Each path below is one point turned by a fixed rotation once a step. After each direction that follows a path, write how fast that rotation turns it, in degrees a step (0 if it stays still).
Each turn is a multiple of 5 degrees from 10 to 175, or 0.
Each row of a path follows its step; steps can be skipped.
Path 1:
step 2: [ 19.4   8.7  26.1  -6.7  28.1  17.2  14.9   3.6 -15.2   2.8  -1.0 -43.3
 -10.5 -25.9   3.3  33.7  -9.9 -15.4  -9.6  -4.3  14.7   3.7 -27.9  -4.4
  33.4 -13.7  37.4 -13.6   3.7 -22.1 -32.9  35.7 -21.8   8.6 -26.9 -17.2
  41.4 -13.0  17.1   3.5  -1.3 -14.6  57.8 -32.0  -0.8   3.5   6.9  58.7
   1.2  26.9  12.4 -14.8  -1.7 -16.8]
step 4: [ 17.8  14.4 -13.5 -22.1 -30.3 -49.8   8.5 -42.2 -22.6  17.2 -13.4 -16.6
 -30.2 -17.8  -0.5   7.9 -24.3 -67.5  -5.4 -32.2  26.8  19.5  -8.6 -28.9
  -4.5  19.0   8.8  20.1  -0.9  16.3 -10.4 -30.1 -23.8  -7.7   8.6  10.6
 -21.4 -10.2   4.7   0.6   4.8 -14.0   3.1 -10.5  12.2 -36.1  18.7  21.7
  13.7  12.2  49.8  11.8  24.6 -10.8]
step 8: [ 42.0 -10.4   4.9  -7.8  22.1 -22.4  22.3   0.6  -2.5  -0.4 -33.5  18.3
   0.8 -17.1  -2.3  27.4  -3.0 -23.2  42.6 -28.2  25.7  61.3  12.2   6.3
  11.6  12.7 -23.7 -21.6 -26.0   4.5 -44.0   1.1   0.9   3.9 -42.8  20.8
  -8.9 -13.8 -13.2 -26.8  -9.9 -12.3  57.0   0.4  29.7   5.7  -3.9  -3.8
   9.4  31.1   8.3  -1.1   1.0 -17.3]
step 14: [ 33.6   4.8  -1.9  30.8 -10.8   3.8  27.7 -25.0 -26.4   7.2  12.3  -7.8
  -9.5   5.9  23.2  32.5 -19.6 -17.6 -13.2  -4.9  -5.3  24.4  32.5 -10.8
 -34.9 -40.5  -5.9 -22.3 -25.3  11.7  -5.2  32.5 -11.9 -18.4 -19.8 -22.5
  16.5 -14.6  13.6   6.4  27.5 -22.0  71.2 -24.4  -8.5  -1.3 -11.4  28.4
   2.2  -2.6  23.0  36.4 -21.6 -17.9]
step 17: [ 32.6  15.5   0.7 -37.9  15.3  -4.2 -46.5  -5.8  28.6 -32.5   7.7  28.7
  -9.8 -20.7  -5.0  -7.9  33.5 -35.4  15.3  18.2  22.7  13.8  -0.9   1.4
  34.9   1.9 -12.7 -10.2   3.7   7.4  26.9  -3.4 -14.1  -0.4 -30.3  28.9
  20.2   1.7  17.9  30.1  50.2  -9.8   5.3  22.6  15.2  26.3  33.5  -3.0
 -16.0  13.9  26.1  19.0  34.5  32.6]
step 20: [ 28.7  -1.3   4.0 -15.4  -9.6 -18.4   0.1  -2.2 -34.8  -3.8  -2.7 -41.5
 -15.3  11.7  -9.9  36.7   3.5  -6.8 -20.8 -24.5  37.1   9.5   6.0  -9.5
  12.8  12.1 -15.3  -8.8  12.6  27.3 -67.9  -1.0 -11.8  14.1  -3.3   1.5
   0.6  -6.3 -26.1  26.7 -25.7  17.3  47.9 -17.3  46.9  -1.3  -1.0  53.2
   8.2   9.4  18.1  -5.9 -26.5 -15.1]
step 24: [ 42.1  22.1   2.9   4.2  55.1 -53.3 -10.5   4.4  -4.2 -15.0 -15.1 -19.7
  47.0  14.3   1.0  13.0 -18.2 -12.1   2.4 -16.9   9.7   2.8  -3.9   8.4
   1.5 -15.3 -51.3 -16.4  31.5   8.9 -22.9  -5.4   3.6  -9.7  10.7  39.2
 -12.8 -20.9 -11.5  -8.7  28.6  25.9  54.0  24.1 -13.4 -26.6 -11.3  -8.6
  -3.7  -0.8   5.2  23.5 -11.4  -9.2]
step 25: [ 23.3  22.3   8.9 -11.7  -3.4 -40.8 -10.3 -14.6  16.6  -6.6  20.3   2.3
 -28.9 -15.1  32.9  21.7 -15.9  13.9  49.2 -42.5  42.6  34.2   3.0  -9.0
  14.4 -21.9 -26.5   3.8 -21.9 -22.2 -26.0 -39.7  36.6 -15.0 -14.6   3.2
  31.5 -41.1  -8.3   8.4  33.6   2.4  20.5 -20.9  -8.5   4.2  13.2   6.6
  11.7 -19.8  18.7   5.6  15.0   0.4]
Directions:
[ -3.1   2.8  -0.5  -2.3 -14.9   0.6  -7.0  -9.6   5.1  -5.7  -0.1   0.5
   3.5  -7.7   2.3   9.5  -0.5   0.5   0.7   5.4   3.6  -8.7   8.0   6.9
   5.4   8.9   7.4   2.9  -3.5  10.0   6.2  -8.0  -1.0   2.4   1.4  -2.5
   4.5  -8.3 -14.5   4.5   4.3  -0.2  -1.5   2.5  -2.3   7.3  -6.2  11.3
   3.5  -7.5  15.5   3.3  -7.3  -0.4]  135
[ -3.1  -4.2  -5.8   1.5   2.0  -6.9   3.2  -7.5   1.5   0.5  11.0   7.0
  11.9   3.9 -15.5  -6.8  -2.2   6.6  -2.1   0.8  -1.3  -0.3   4.1   1.1
  -0.6  -3.2  -0.4   0.9   2.8   3.9 -10.0  -0.3   1.5   1.8   5.0  17.0
  12.1   9.9   0.1  14.1  -5.2  -7.1  -1.0  -6.3  -4.0   5.1 -13.3   1.3
  -4.8   1.2   2.0   4.0   6.0  -2.2]  175
[ -9.9   6.2 -11.7  -3.4  -3.8 -14.9 -10.4   3.4  -3.9  -2.7 -13.4   2.4
   5.1  -0.7  10.7   4.8  -1.0   5.4 -11.0   2.7 -14.3   2.5   4.9   2.0
   2.4  -5.3  -1.6  -3.2   7.2   6.3  -7.1   6.5   6.6  -3.1   1.1  -3.8
  -6.9   3.9   1.8   5.3  -1.9   3.9   2.3  -2.6   5.0   5.5  -0.7  -1.8
  -6.0   4.5  -4.2   3.5  -9.6  11.1]  175
[  0.3   3.2   4.4  -6.4  19.2   0.9   2.3   9.3   4.4  -1.3  -5.6   1.6
  19.9  -4.0  -0.7  -5.7  -3.6  -3.2  -1.9   7.2  -0.2   1.8  -0.5  -3.2
   0.3   5.8   6.1   7.5  -2.3   0.5   8.3   4.4  -3.2   1.7   4.2  -0.2
   0.8 -13.6   0.7   8.5  14.7  -6.3  -6.2   1.8   5.0   9.4  -0.3   2.8
  -2.2   1.9 -10.1  -4.8  -2.1   0.5]  65
[  8.5 -17.5   6.4  -1.3  -0.3   3.0  -6.2  -0.5  -1.8   4.4  -0.3   7.2
   0.3  -1.3   1.0   4.1  -3.1  -0.7  -5.5   1.8  -6.9  -1.7  -9.7 -17.7
   3.9  -3.8   6.3   8.6  -3.6   8.2   7.9   0.4   7.7  -9.3  -2.7   3.7
 -17.9   4.2  -5.3   1.8  -5.8  -3.0  -1.1  -2.0  -0.4   1.2  -3.4   8.2
  -2.8   7.3   6.5   0.6   8.1   1.1]  60
[ -0.3  13.0  -5.6  -7.8   5.5  -4.0   3.2  -0.5   3.4   1.8  -1.1  -6.0
  -3.8   3.8  -5.5   6.5   2.0  -7.9   8.5   2.7  -1.3  -1.9   2.2  -8.5
   2.4  -8.4   2.4   7.8   0.4   6.9 -14.6  -2.8   2.6   4.1  -9.8 -11.6
  -6.5   0.1  -8.4   9.0  -6.3   4.2  -9.1   3.2   2.6   3.6  -3.9  -6.2
   2.0  -6.1   0.4 -11.5  10.5 -11.2]  155
[ -9.2  -5.5   4.0  -9.1   5.5  -3.0  12.0   3.5   1.4   7.9  -9.9  -0.4
   2.0  -8.9  -3.9   1.9   2.9   4.6  -0.1  -2.8  -5.3   5.4  10.8   2.2
   5.6  11.9   3.4  -8.7   3.0  -0.7   9.8   5.6   6.2  -1.3   4.2   3.7
  -1.9   5.9  -4.9   5.6 -10.6  -0.1   6.2  -4.7   0.5  -6.4  13.3  -3.3
   3.2 -11.2   8.4  -5.7   4.7  -8.4]  100
